A single turn carries every row of the set below to another of its rows. Some are shown first; where does it send the rows asked next?
gutu: [ 0.17 -1.75 -1.09 -1.28  1.22 -1.28 -0.05  0.72 -0.27 -0.07  1.59 -0.25
 -0.22 -0.90 -2.13 -0.49  0.04 -1.60 -0.55  2.41  0.28 -0.12 -0.99  0.49
 -0.20 -0.67  1.41  0.38  0.46  1.78  0.61  0.78  0.82 -0.22  0.84 -2.95
  0.83 -1.00  1.07 -0.73 -1.78 -0.60 -0.35 -0.41 -0.21 -2.49 -1.67 -0.03
 -2.91  0.55  0.35  1.04]
zisop: [-0.54  1.12 -1.70  2.25 -0.69  1.35 -1.72  1.34 -0.59  1.56 -0.28 -0.54
  1.24 -0.16  0.34  0.09  1.48  0.14 -0.25 -0.12  0.54 -0.01  0.33  0.74
  2.57 -1.08 -0.99 -0.28 -1.99  0.59 -2.09 -1.63 -0.20  0.90 -0.72 -0.03
  0.90  0.30  0.82  1.29 -1.23 -0.75  1.21 -0.37 -0.54  0.69  0.81  1.11
 -0.75 -0.18 -0.91  0.88]
Veni: [-0.63  0.71 -1.03  0.96 -0.65  1.65 -2.17  1.00 -0.91  0.60 -0.72 -0.81
  0.86  0.19  0.37  0.04  1.94  0.39  0.75  0.33 -0.61 -0.31  0.06  1.30
  2.50 -1.20 -1.48 -0.12 -0.87 -0.11 -1.94 -1.11 -0.63  0.59 -0.51 -0.49
  1.06  0.46  1.30  1.39 -1.18 -0.90  0.87 -0.95 -0.05  1.26  0.75  1.05
 -0.84 -0.27 -1.56  0.01]
tipug: [-0.90  0.65 -0.44  1.63  0.00 -0.83 -1.09 -1.36  1.32  0.39  2.29  0.98
  0.77  0.36 -0.24 -1.56 -1.90  0.26  0.90  1.17 -1.82  0.17 -1.34  1.55
 -1.07 -1.44  0.34 -0.26  1.01  0.38 -1.25  0.58  1.18 -1.88  0.77 -0.05
 -0.48 -1.15 -1.18  0.42  1.33  0.52 -0.51  2.77 -0.34 -0.48  0.76 -1.30
 -1.08  0.21  0.66  0.41]
lol: [ 0.12 -1.47 -0.02 -0.24 -0.59 -2.32  1.14 -1.28  0.73  1.10 -0.34  0.68
  0.40  0.68 -0.47  1.84 -0.45 -0.73  0.46  2.35  0.58 -0.93 -0.89  0.60
 -0.32  0.62  2.96 -0.21 -0.61 -0.58 -0.05 -0.65 -0.18 -0.46  0.39 -0.75
  0.19 -0.88 -0.91 -0.42 -0.49  0.23  2.50 -1.65 -1.47 -0.78  1.08 -0.23
  0.92  0.56  1.12 -1.50]
dazaf: [ 0.90 -1.63  1.42  0.93 -1.44 -1.42  0.19 -1.43  0.25  0.12 -1.30  0.82
  1.23  1.37 -0.75  1.40  0.88 -1.29 -0.10  2.02  0.64 -0.24 -1.36  0.54
  0.27  0.97  3.09  0.37 -0.13 -0.36 -0.75  0.09  0.54 -0.67  0.04 -1.72
  0.68 -0.01 -0.98 -1.40 -0.31  0.76  2.16 -0.46 -1.13 -0.47 -0.75  0.71
  0.74  0.51 -0.32 -0.12]
nof: [ 0.11  0.14 -2.05  0.47 -0.77  0.97 -1.70  1.61 -0.78  1.40  1.30 -1.66
 -1.49 -1.01 -0.01 -0.65  1.89 -0.32  0.86  2.11 -1.23  0.39  0.50  2.14
  1.82  0.42 -0.82 -0.67 -1.63  0.19 -1.36 -0.30  0.16  1.44  1.15  1.44
 -0.58  0.92 -0.52  1.11  0.50 -2.30  0.10  0.60  1.45 -0.75  0.23 -0.28
  0.18  0.05 -1.79  1.62]
paf: [-0.74 -0.88 -1.30  0.33  0.30 -1.46  0.62 -0.65  2.10  0.02  0.28  1.19
 -0.84 -0.11 -1.96 -3.44 -1.20  0.11  1.27 -0.45 -0.36 -1.49 -0.59 -1.59
 -1.96 -0.53  1.25 -0.74 -0.61  0.47  0.90 -0.16  1.08 -1.61 -0.11  0.61
 -0.88  0.53 -0.84  0.35  0.22  0.57  1.13  0.97 -0.69 -0.06 -1.00 -1.81
 -0.33 -1.01  0.13 -0.34]
rodus: [ 0.38 -1.78 -0.62 -2.64  0.14 -2.28  0.80 -0.18  0.58  0.55  1.31  0.81
  0.23 -1.23 -1.38  0.72 -0.97 -1.44 -0.33  0.88 -0.13 -0.89 -1.45  0.87
 -0.92 -1.17  1.35  0.40  0.32  1.11  0.78 -0.67  0.67  0.22  0.83 -2.04
  0.15 -1.77  0.77 -0.64 -1.52 -0.94 -0.24 -0.83 -1.44 -2.23 -1.03  0.34
 -1.91  0.86  0.45 -0.78]
vafu: [-1.18 -0.72  0.14 -0.32  1.12 -1.49  0.06 -1.27  0.94 -0.21  2.25  0.54
  0.45 -0.72 -0.51  0.48 -2.21  0.42  1.02  0.82 -1.90 -0.17 -0.84  2.15
 -1.18  0.13  0.81 -0.46  0.43  0.02 -0.01  0.12  1.12 -1.43  1.07 -0.24
 -1.17 -1.45 -0.71  0.34  1.39  0.78 -1.20  1.36 -0.67 -0.95  1.58 -1.01
  0.40  0.66  1.38 -0.75]
fiz: [-1.21 -0.59 -1.08  1.35  1.28 -1.51 -0.88 -1.68  1.02 -0.48  1.73  1.12
 -0.47  0.19 -1.65 -1.19 -2.17  0.46  1.31  0.49 -2.27 -0.14 -1.20  1.03
 -1.94 -0.67  0.94 -0.50  0.46  0.07 -0.49  0.10  1.99 -2.09  0.42  0.30
 -0.85 -1.87 -0.16  0.47  0.34  0.89  0.21  1.95 -0.78 -0.20 -0.08 -0.97
 -0.08  0.02  1.13  1.10]
Rekul: [ 0.26  0.04 -1.85  1.02 -0.07  0.56 -1.23  0.92 -0.45  2.34  1.69 -2.28
 -1.61 -0.55 -0.27 -0.52  1.52 -0.82  0.34  2.37 -2.14  1.03 -0.01  1.83
  2.33  0.24 -0.83 -0.83 -2.00  1.08 -2.05 -0.39  0.06  0.26  1.11  1.40
 -1.57 -0.03 -0.40  0.73  0.29 -1.36 -0.39  0.53  0.30 -1.38  0.61 -1.24
  0.79  0.23 -1.35  1.13]
zin: [-1.12 -0.07 -0.40  1.83  1.06 -0.30 -1.33 -0.58  0.48 -0.71  2.08  0.43
  0.58  0.14 -0.78 -0.29 -1.82  0.58  1.20  2.08 -1.61 -0.05 -0.84  1.68
 -0.17  0.42  0.88 -0.50  0.69  0.34 -1.24  1.22  1.34 -2.22  0.12 -0.69
  0.31 -1.77  0.05  0.83  1.07  1.14 -0.66  2.31  0.37 -1.00  1.36 -0.99
 -0.65 -0.05  1.75  0.25]
podu: [-0.24 -1.30 -0.85 -2.14  0.35 -1.02  0.69 -0.07  1.95  1.08  0.79  1.47
 -0.59 -0.62 -0.61 -1.99 -1.26 -0.21  0.84 -0.69 -0.49 -1.83 -0.15 -1.25
 -0.97 -0.20  1.26 -0.36 -1.03  0.26  1.81 -0.50  0.33 -0.66 -0.82  0.14
 -1.58  0.44 -1.37 -0.01  0.70  0.76  0.40  0.53 -0.34 -0.64  0.81 -1.18
 -0.42 -0.45  0.32 -2.35]
Vogi: [ 0.30  0.22 -1.26 -1.20 -0.21  0.17 -0.77  1.22 -0.55  0.45 -1.13 -3.24
 -0.60 -0.61 -0.85 -1.64  1.73  1.17 -0.64  0.29  0.09 -0.08 -0.62  1.40
  1.43 -0.40 -0.18 -0.68  0.48 -1.27 -2.14 -1.20  0.01  2.36  1.19 -0.96
 -0.01  0.36  0.16  1.19 -1.93 -1.23 -1.05 -0.92  1.09  1.44  0.48  0.39
  0.79  0.12 -1.21  1.65]
Difuv: [-0.21 -2.03  0.06 -0.88  0.51 -1.95  0.60  0.07  0.59 -0.53  0.24  0.08
 -0.55 -0.36 -2.69 -0.08 -0.21 -1.91 -0.23  1.21 -1.06 -0.49 -1.12  0.29
 -0.03 -0.38  2.24  0.49 -0.17  0.90  0.49  0.22  1.27 -0.67  0.31 -1.88
 -0.53 -0.92  0.94 -1.38 -1.97 -0.35  0.84 -0.15 -2.00 -1.84 -2.87  0.81
 -2.15  0.46  0.12  0.89]
tumu: [ 1.16 -1.15 -0.37 -1.75  0.80 -1.19 -0.04  0.13  0.27  0.62  0.92  0.05
  0.14 -0.48 -1.90 -0.49  0.98 -1.98 -0.81  1.67 -0.21  0.24 -0.57  0.93
 -0.20 -1.33  2.76  1.09  0.46  0.56  0.26  0.59  0.72  0.37  0.76 -2.63
 -0.27 -1.20 -0.23 -1.39 -1.33 -0.55  0.82 -0.40 -0.58 -2.23 -2.46  1.00
 -2.35  1.26 -0.34  0.99]
Gir: [ 0.89  0.79 -1.64  0.20  0.13 -0.46 -0.98  0.97 -0.57  0.56 -1.06 -3.23
  0.03 -0.89 -0.75 -1.50  0.80  1.15 -1.58 -0.10  0.93  0.06 -0.62  1.16
  0.92 -0.27  0.21 -0.27 -0.31 -0.15 -1.77 -1.42  0.11  2.58  0.83 -0.88
 -0.12 -0.41  0.26  1.79 -2.06 -1.13 -1.64 -0.44  0.54  0.71  0.49  0.33
  1.33  0.26 -0.92  2.60]
rop: [ 0.43 -1.74 -1.40 -0.95  0.58 -0.72  0.26  0.51  1.35  0.57  0.41  1.04
 -1.19  0.09 -1.61 -3.69 -0.65 -0.01  0.29  0.02  1.00 -1.92 -0.36 -2.26
 -0.76  0.23  0.76 -0.37 -0.08  0.49  1.48  0.12  0.84 -0.47 -0.77  0.01
 -0.67  1.34 -1.26 -0.26 -0.06  1.29 -0.14  0.98  1.36 -0.15  0.27 -1.68
 -0.50 -0.88  0.14 -0.42]
Nufik: [ 2.20 -0.23 -0.12 -0.01 -1.85 -0.26 -1.71  0.76 -0.60 -0.44 -1.14 -1.20
 -1.87 -1.10 -0.24 -0.94  0.22 -0.22  0.13 -0.01 -0.01 -1.17 -0.62 -0.45
  2.41  0.32 -1.17  0.71 -0.41  1.36 -1.16 -1.75 -0.39  0.71 -1.20  0.89
 -1.59  0.09  1.22  1.94 -0.12  0.19 -1.39  1.20  0.29 -0.39 -0.95 -0.80
  2.09  0.06 -2.24 -0.28]
Sepim: [ 0.13 -0.30 -1.25 -0.92  0.17 -0.98 -0.59 -1.24  1.34  0.60  0.22  1.63
 -0.72 -0.24 -0.33 -3.72 -1.09  0.20  0.11  0.16  0.47 -1.54 -0.35 -1.95
 -0.88 -0.81  1.87 -0.48  0.34  0.16  0.92 -0.06  0.69 -0.76 -0.15  0.46
 -1.78  1.34 -1.37  0.35  0.08  0.78  0.17  2.02  0.39  0.83 -0.27 -1.84
  0.07 -0.42  0.08 -0.24]
zeva: [ 1.08 -1.98  0.48  1.16 -0.95 -1.77  0.14 -0.35  0.02  0.59 -1.26  0.37
 -0.24  1.68 -0.99  0.78  0.07 -0.72  0.44  2.52  1.52 -1.05 -1.57 -0.19
  0.66  1.43  2.64  0.02 -0.15 -0.54 -1.20  0.09  0.40 -0.81 -0.84 -1.18
  1.32 -0.73 -0.76 -0.74 -0.65  1.53  2.71 -0.61 -0.29 -0.45  0.81 -0.10
  0.90 -0.04  0.95 -0.38]
vove: [ 2.10  0.12 -0.48  0.14 -2.41  0.31 -2.37  0.89 -1.02 -0.83 -0.90 -1.08
 -1.74 -0.84  0.28 -0.98  0.13  0.31  0.79  0.23 -0.25 -1.12 -0.44  1.20
  1.84  0.53 -1.00  0.45 -0.34  0.49 -1.31 -1.04  0.01  1.60 -1.09  0.61
 -0.23  0.17  0.78  2.38  0.04 -0.83 -0.75  1.10  1.33  0.12 -0.49  0.61
  1.66  0.33 -2.34  0.17]
Fov: [ 0.72 -1.76  0.89  1.24  0.19 -2.51  0.81 -0.90  0.58  0.19 -1.02  0.14
 -0.31  2.03 -2.41  0.57  0.25 -1.54  0.57  1.84 -0.49 -0.62 -1.32  0.71
 -0.36  0.69  2.81  0.58 -0.41 -0.23 -0.16  0.27  0.59 -1.27  0.09 -0.69
 -0.08 -0.75 -0.67 -1.08 -0.92  0.77  2.69 -1.28 -1.84 -0.82 -0.59  0.24
  0.46  0.33  0.29  0.33]
mizes: [-0.14  0.34 -1.35  1.82 -0.54  1.79 -1.62  0.14 -0.06  1.19 -0.65 -0.30
  1.70  0.24 -0.28  0.57  2.75  0.07  0.65 -0.17 -0.18 -0.18  0.26  0.22
  1.77 -0.72 -1.24 -0.35 -1.63  0.33 -2.39 -1.83 -0.55 -0.30 -0.50 -0.02
  1.19 -0.69  1.56  1.00 -1.10 -0.24  0.88 -1.10 -0.39  0.39  0.43  0.30
  0.28 -0.63 -1.51 -0.71]
gigon: [ 0.09  0.83 -1.82  1.31 -0.17  0.57 -1.16  1.99 -0.62  1.75  0.70 -2.32
 -1.00 -1.09 -0.27 -0.56  1.71 -0.52 -0.44  1.30 -0.75  0.65  0.77  2.11
  2.17  0.77  0.21 -0.54 -2.28  0.62 -1.52 -0.43  0.64  1.47  1.00  0.93
 -1.29  0.61 -1.06  1.24  0.81 -1.63 -0.38  0.64  0.74 -1.13  0.60 -0.50
  0.54  0.00 -1.01  2.26]
seg: [ 1.79  0.29 -0.79  1.11 -1.79  0.13 -2.06  1.09 -1.37 -0.29 -0.98 -0.91
 -1.08 -0.59  0.18 -0.82  0.00 -0.08 -0.48 -0.86  0.17 -1.02 -0.03  0.89
  2.35  0.34 -0.98  0.95 -1.23  1.42 -0.67 -1.45  0.44  1.69 -1.79  0.23
 -0.80  0.16  0.67  2.07  0.16  0.04 -1.40  1.10  0.69 -0.16 -0.29  0.88
  1.30  0.45 -2.28  0.87]
zini: [ 0.73 -0.07 -1.96 -1.06  0.67  0.75 -0.44  0.70  0.37  0.54 -0.29 -3.08
 -0.39 -1.21 -1.81 -1.18  1.54  1.15 -1.43  0.24 -0.02  0.74 -0.44  0.48
  0.74 -0.47  0.20 -0.92  0.34 -0.54 -2.14 -1.98  0.12  1.93  1.14 -0.96
 -0.42 -1.05  0.82  0.94 -2.24 -0.70 -1.52 -1.13  0.78  0.41 -0.47 -0.23
  1.66  0.87 -1.05  1.73]

mizes -> Rekul
dazaf -> tipug
Fov -> fiz
Now find these:
vove -> Veni
zin -> gutu
seg -> zisop
lol -> vafu

